Named turns come first, each shown by rows before and after it. Which turns, in which order, take the first row of each pair that follows to the second? Write the first one first, as in the answered first pair.
k_924 (before |-> after):
[-10 -10   7   2 -11   3   5   4 -11   2  -4   5  -4   2   1   6  -2   7
  -5] |-> [-10  -5  11  -5  -4   7  -4   5  -2  -4   1   0   2 -14  -3  -3  -7   9
  10]
[-11   3 -13 -27   3  -7  -1   0  10 -15  -7  -2 -17 -10   1  -8  -3   2
  23] |-> [  9   4 -13 -22  13 -20 -13  -1  14  -6  -6   8 -10  12  10  -4  -9  -3
   8]
[ 22  13 -13 -30  19  -5 -19  -1  13   5   9   3  -6   7  -4 -15 -16  -4
  -4] |-> [  7   2 -20 -18  -3  -7   4  -3  -9  17  -2   6 -21  29  -6   0  -4  -7
 -26]
[-19  -1  -9   2 -14  14   3  -6  -9  -1  -9 -10  -5  -8  -5  11   0  -4
   3] |-> [ -1   6  -4  -2   9  13 -13  -8  12  -6  -4 -12   8 -17  -3  -2 -11  -5
  18]
k_958 (before |-> after):
[ 22   7  -3   9   1 -15  -2  -1   6  -8   5  11   9  -2   2 -22  23  14
  -9] |-> [  1  -3 -10  16 -17  -6  17   2 -14  -1  -3   8  -2   9  -2  -6  24  10
 -21]
[  6   6  -2 -11   5  -9 -16   0  13  -9  -9  11  11  -4  10  -9   5   1
  20] |-> [-21  -6  -5  -6 -20   4   7   3  -9  -4 -17   7  -2   3   4   5  11   2
  14]
[ -2   0 -11  -2  23  -7  -9   7  -9  -3  -3 -14  11   2  -4  -1  -9  -6
 -24] |-> [ -7   9 -11  -2  18  -3  -5   9   2 -11   1 -17   6 -20 -11  -9   5   3
 -10]
k_822 (before |-> after):
[  5   3   0  11   1 -18   7  -5   6  11   2  17   0  13  -2  -5   6   8
 -10] |-> [  3   0  -2   0  10 -11  -3  -7   5  15   0   7   7  20   1  -1 -17  -3
  -8]
[ 17   0   7   2   6 -12   0  -4  -7   3   4  19   6  21   8   1   3  -9
  -6] |-> [  6  -4  10 -11  15  -1 -11  -2  -5  -1   4   5  17  13   6   1 -15 -18
   5]
[ -6  -6   8   2   8   5 -10  -2 -13  10  -2   1   1  26   8  13 -25 -11
  -3] |-> [-15   1  11  -6  11  16 -11   1  -5  -3  -2 -12   0  -6   3   1 -21  -6
  19]
[ -8   0   2  -7  -1   3   3  11  -6  -3   4   0  -4 -12  -4 -10  -3  -3
  20] |-> [ -3  -2   1   0  -7  -7  11  11  -9  -3   2   9  -7  -8  -3 -10  13   0
  12]
k_978 (before |-> after):
[-41  -9  -5 -16 -14  25  17   9 -27  -4  -5 -26 -20 -14 -12  21  -4 -10
  -3] |-> [  6  23   6  -3  -3  -6   7   0  15 -20  16   3 -12 -37 -10 -25  42  26
  12]
[-13 -12  -9  -5 -15  -7  11   0 -12   9  -1  -2 -13  15  -9  15  -1  -6
  -8] |-> [-11   0  -7   1 -18  -9  12  -4  -2  -3   1   5 -18  -6 -16  -5  25   7
   3]
[-12   9   2   0  -2  12   4   3  -3  -7   1  -8  -2 -24  -7 -14  10  11
  14] |-> [ 22  10   5   0  14 -13  -9  -1   9   1  11   9  10   1   4 -13   6   8
   3]
[-21   5   7 -16  15  24 -13   3   3 -10   4 -20   1 -18  -9  -5 -37  -2
  21] |-> [  3  15  13 -10  23   9 -21  -3  17 -15  12  -6   8 -24  -9 -28 -16  13
  23]
Now pairs of rows:
Each pair is two turns apart.
[  1   4  -3 -23  21  12 -15   2   8  11   9  -6   8   2  17   0 -32 -14
  23] |-> [ -6  17  -2  -8  -7  10  11  -2   7  -2  11  -1 -12 -30   4 -17  20  16
  28] : k_978 then k_822
[-30  18   7   5  12  30  15 -13 -19   7 -12 -11   7  -3  12  24  -9 -19
 -18] |-> [  1  43  18  11  19  12   5 -16  11  -3   3   5  12 -25  12  -6  25   3
  -4] : k_822 then k_978
[  5   9  13  12  -6 -15  13   3  -4   7   5   2 -11  13  -1  -7  28  13
  -4] |-> [-14  -2   7   9 -14  -5  17   3 -19  11  -4 -12 -14  18  -3   8  13   3
  -3] : k_978 then k_978
[-10   2 -21  -1 -23   4  34  -1 -21   3   1 -23 -14 -11  -5  -3  38  -8
 -10] |-> [  1   9 -21   2 -18  -8  28  -3 -15   3   5 -15 -15 -10  -1 -12  50   3
 -14] : k_822 then k_978
[ 27   8   7  -3   7  -9 -10  -3  10   5  -2  15   9  13   5  -4  -4  -4
  -5] |-> [-13   1   4 -17  -5  21   0   5  -5  -4 -11  -9  -1 -16  -8   7 -15 -11
  14] : k_978 then k_822
[ 17   4  -3  13   7 -16  13  -4  -1   9 -30  13   5  28  10  -5  12  11
 -10] |-> [-20  -9  -6   1   7  13  16   3 -15   6 -41 -13   1  15   4  10 -20  -8
   4] : k_978 then k_822
[ 31   0   2 -11   4 -21   6  -3   6  18   2  -4  13  -7  25   0  -4 -11
 -10] |-> [ 26   9   4 -11   2 -18  12  -4  15  11   3  -5   8 -26  19 -12  12   4
   3] : k_958 then k_924
[  4   9  12   3 -22   3  15 -11  -1 -16   7   0 -14 -24 -11 -16  26  22
  -6] |-> [ 10 -13   3  -4  -4  -2   4 -13 -11   6   2  -4   1  28   5  17 -25 -12
 -33] : k_822 then k_822
[-20  -7  -7 -10  -1  13  -2   0  -6   3   2 -12   4   3  -3  11 -25 -16
   5] |-> [ -1  11   0  -2   0   2  -5  -2  14 -12   9   0   2 -21  -7 -15   9   4
  19] : k_958 then k_822
[  0   6  19  -6  18   7 -19  -2   6 -20  26  -8  15 -20  17 -16  13  -8
   0] |-> [-27 -18  11  -5  -2  15   2   0 -25 -10  12 -12   6   9  16  15   1 -21
 -24] : k_924 then k_978
[-11   4   1  15 -26  -3  27  -6 -13  -8  -4  10 -13 -14  -6  -7  30  21
  -5] |-> [ 21  -9   3   4  10 -18  -4  -5  -5  10   5  14  11  31  15   7 -25 -11
 -21] : k_978 then k_822
[ 10   3   2   5  -8 -10  15  -7  -3   2  -6  10 -11  19   5   6  18   4
 -15] |-> [-12  10   4  -7 -10  12  12  -4   0  -9  -4  -9 -15 -17 -10   1  12   5
  15] : k_978 then k_924
[  4   6  -5  -7  13  -5  -2   3   6  13   2  10   5  18  12   2 -17 -14
  -2] |-> [ -2  18  -6   7  -4  -9  10   3   6   6   1  17  -7   2   6 -10  19   6
   7] : k_958 then k_822
[-11  -1   0 -27  16  11 -11  -7  19  -9  -4   1 -14 -21  -8 -17   4  10
  20] |-> [  8  -9  -6 -10   2 -10   2 -11   7   7  -8  25 -19  24  -2  -2  22  12
 -17] : k_822 then k_822
[  8   8   1   5   6   2  -1 -11   5 -12   2   3  -1 -24  -6 -19  10  17
  26] |-> [  2 -19  -6   1   3   3   0 -11 -19   9  -7   2   3  24   3  16 -27  -9
  -2] : k_924 then k_978
[ 25 -15  -4  37  13 -17  13   1  -4   4 -10   7  -2  30  16   1  -5   7
 -25] |-> [  5  -7   2   8  33  15  -6   9   5 -14  -7 -24  10 -27   5 -13 -36  -4
  17] : k_822 then k_822
[ 35  -8  -4   6  15  18   2  -7  13  23   1  20   9  14  -6  -2  14  23
 -20] |-> [ 27  -4   4  -5  28  32 -12  -8  23  16   6   4  16 -14  -8 -11   3  20
   5] : k_978 then k_958
[ 39   5  13   1  27 -21 -17   1  18   7   7  17  17  14  11 -16  14   6
  -2] |-> [-38  -4   6  -3 -11  26  14   9 -12  -5  -7 -19  -7 -28 -13  -1  17   6
  21] : k_978 then k_978
[-10 -14  -5   2  -9   2  10   4 -28   6  -4  -9  -6   6  -8   5   2  -6
 -19] |-> [ 21  -2   0  10   4 -17  -2   0  -7   3   4  10   3   7  -1 -11  20   5
 -18] : k_978 then k_978
[ -8 -10   2   5 -16 -10  14  -6  -2   7 -27   7  -4  10  -9  11  10   7
 -12] |-> [-20  -4   5   2 -14   0  13  -6   4  -2 -24  -2  -3 -16 -10   4  14   8
   4] : k_822 then k_978
[ 14   7   1  11   0 -25  12  -6   3  13  -7  23  -3  26   1  -6  20  -1
 -19] |-> [ 25  14  10  -4  26 -18  -7  -4  25   6   4  14  11   2  -2 -20   3  -6
   4] : k_978 then k_958
[ 10   5   2  -7   3   0 -17  -7  17 -14   5  -1   3 -15   9  -2  -3   1
  16] |-> [-14   3  -5  -6  -8  11  -6  -4   5 -13  -5  -7 -10 -24   2   8   4   1
  14] : k_978 then k_958
[-22 -14 -16  -4   4  17  -6   2  -2  10   1 -11   0   4  -9  13 -22 -20
   9] |-> [ 11  11  -6   4  13  -4 -15  -4  28  -3  16   8   5 -16  -6 -13  14   4
  19] : k_822 then k_978
[  5 -12  -3   1   5   0  -3  -1 -16  11 -10   5  -5  30   8  15 -31 -14
 -17] |-> [-19  -3  -5   6 -23  11  19   3 -23  -5 -12  -2 -25  -7  -7   2  12  10
  -3] : k_978 then k_822
[-25 -12   6  -8   4  12  -9   4 -15   0 -11 -15  -1   3  -7  12 -17  -8
  -3] |-> [  2 -10   4  -7  14  -4 -17   2  -8   9   1  -4   6  23   2  13 -14  -7
 -17] : k_958 then k_924
[ 30  -1   2   8   5 -24  -4  -9   6  14   4  25   3  43  17  -1  16   8
 -23] |-> [  4  -8  -5  18 -18 -12  17  -4 -13  12  -5  18 -10  34   5  11  27   7
 -28] : k_958 then k_958
[ 13  -4   0   0  20  -7 -22   8  18   5   4   7  27   6  13 -13   1 -16
  -5] |-> [-27  -9 -10  13 -22   6  11  11 -12   5 -11   0   1   1  -2   1  27  -8
 -14] : k_924 then k_978
[-22 -31 -19  -3 -15  28   9   1 -15   4 -16  -2  -2  -7   7  32 -10 -20
  -1] |-> [-11  -7  -8  -3 -10  25   5   4  14 -16  -8   2  -3 -49   1   0  26   3
  25] : k_924 then k_822
[-35   6  -5  -7  -8   1  22  -9  15   4   7 -18 -18 -34 -30  -7  16   2
  25] |-> [-14 -10 -12   4 -16 -23  32 -16  -3  30   1   3 -17  36 -12  16   6  -7
 -24] : k_822 then k_822
[ 18  12  -2  19 -10 -26   6  -6  10  -7   7  21   3   5   4 -18  30  22
  -8] |-> [ 10  -5  -4  -5  19  -8 -19  -1   2   3   5  -1  24  23  10   6 -42 -17
  -2] : k_822 then k_822
[-15   5   3 -10  -4   5  -5   2  -4  -9   5  -7   1 -29  -5  -6  -4   3
   9] |-> [-21  -1  -2   0 -20   0   8  -1 -15  -1   0  -1  -8 -11  -5   2   7   7
  -7] : k_978 then k_958
[ 26  -3   3  16  19   9  15   5  23   0  -9  19   0  22  27  15  -1 -17
  -9] |-> [ -3   7   3  18   2  25  30  12  21 -12 -10   5 -13 -17  10   5  29   0
  16] : k_978 then k_978
[ -4   3  -4  14 -11  -7   9   2  -3   2  -3   2 -13   4  -1   2  18   7
  -1] |-> [  9  -1  -3  -3  11  -8 -11   2   6   7   3  -1   2  14  11   8 -17 -10
   1] : k_958 then k_822
[  7   2  -1  -3  27  -5  -8  -5   7   7   5   6   9  10   4 -16 -17 -21
   0] |-> [  7  -5  -5   5  14 -10   2  -6  -3  13   3  14   0  26   4 -10  -8 -20
 -16] : k_822 then k_924
[-15  -8  -4  -3  -3  10   8  16  -6   4   2 -16 -10 -13  -4   1  -7 -12
  -1] |-> [ 15   2  -1  13  -3 -16  11  10   8   4   3   5  -7  -1   1  -9  15   3
 -11] : k_978 then k_822
[ -3  -4  -6   7  -9  -9   4   0  -4   2   0   3 -15  23  -2   1   5  10
 -17] |-> [-13   4  -1  -1  -1   6  -2   3   9 -15   4 -11 -12 -13 -10 -15   9  17
  12] : k_978 then k_924
[ 34   9  17 -24  44   3 -25 -12   7   8  -4   7  16  30  12   4 -44 -15
  11] |-> [-21  -8   7 -29  18  32  -2  -2 -22   5 -21 -21  -5  18  -2  23 -52 -26
  17] : k_924 then k_822
[ -8   7   0   4   0 -13 -16   6  -8   5   7   6  -6  -5  -1 -13  29  29
   3] |-> [ -4  -7   1  -9  22  -9 -31  10  -9  18   8  -1   9  15   7   3 -15   6
  -3] : k_978 then k_822
[ -6   6  -7  14 -10   4  21  -4 -14   7  -2   2 -11  24  -8   7  26  15
  -6] |-> [ -8  16  -1   7  -6   9  17  -2  -3  -4  -1  -1  -7  -8 -14  -9  31  22
  17] : k_978 then k_924
[-23 -11  -3  11 -16   0  14   0  -5 -11 -17 -10 -12  -4 -11  -1  22  14
   6] |-> [  0   2   4   5   5  -8  -8  -1  17 -15  -6  -7   4 -20  -7 -18  18  18
  18] : k_958 then k_958
[ 22  11   7   1  17 -16 -12  -3  19 -10   4   3  11  -6   6 -21   5   2
   4] |-> [-25  -4   0  -6  -6  15   4   5  -8  -9  -7 -21  -2 -19  -4   1 -11  -9
  10] : k_978 then k_978
[-12  16  11  -3   4  -8 -12 -21  23 -17   7 -11  15   3  -4   5 -14 -21
  -1] |-> [-27  14   9  -4  -8   2  -1 -17   9 -21   5 -16   8   1 -13  13 -11 -21
   2] : k_978 then k_958
[ -4  -7  -5  10 -15  -8  14  -2  -8   4  -5   3  -5   6   2  -6  14  14
 -14] |-> [-14 -17  -4  -7   7   8  -1   1  -9   4  -4 -13   7   3   2   2 -27  -5
  -1] : k_822 then k_822
[-20 -16  -7  -9  -3  18  -1  12 -11   4  -5 -22  -2   1   7  17 -23 -25
  -1] |-> [-11  -2  -3 -13  11  21 -16  13   8  -8  -1 -24   8 -21   5   2 -22 -21
  15] : k_924 then k_958
[  3  -3  12 -15  19   0 -10   1   5  -2  -5 -11   5  12   3  -1 -27 -16
 -10] |-> [ 17   3  13 -10  21  -8 -10   0  18  -6   1   2   5   5   1 -14 -11  -7
  -6] : k_958 then k_924
[-28 -15  -7  -6  -7  15   2   4 -26   9  -7 -15  -6  12  -1  24 -30 -22
  -2] |-> [-34   5  -5   5 -25  14  13   2 -15  -8  -5 -11 -15 -29 -10   1  18   8
  15] : k_822 then k_822
[-15  -7  -8  -2 -13   9   6   2  -8  -3  -3  -6  -7   4  -3  10  -1  -7
  -1] |-> [  6  -2  -8  11 -10  -6   5   0   1  -1   0  10  -7  11   2   0  14   5
  -9] : k_978 then k_822
[-15  -3  -6  -5 -11   7   5  -6 -15  -8  -7 -24  -1   3   3  11 -14  -1
  -4] |-> [ 22   8   2   4   7 -18  -8 -11   8 -12   3  -5  13  11  13  -4   0   9
 -12] : k_978 then k_978
[-20  -6  -8  -2 -17   6  13   2 -14   3  -4  -6 -13  -1  -6   2  14  -3
  -1] |-> [ -5   8  -3  -7  -2   2   1   2   5  -6   4  -5  -5 -19  -3 -15  20   5
  14] : k_958 then k_958
[ 27  -4  13   2  20 -12  -4   1  -1  11  -7  13   9  19  11   6  -3 -11
 -25] |-> [ -4 -10   2   8  -7  -3  15   3 -22  15 -19   8  -9  18   3  15  11  -5
 -30] : k_958 then k_958
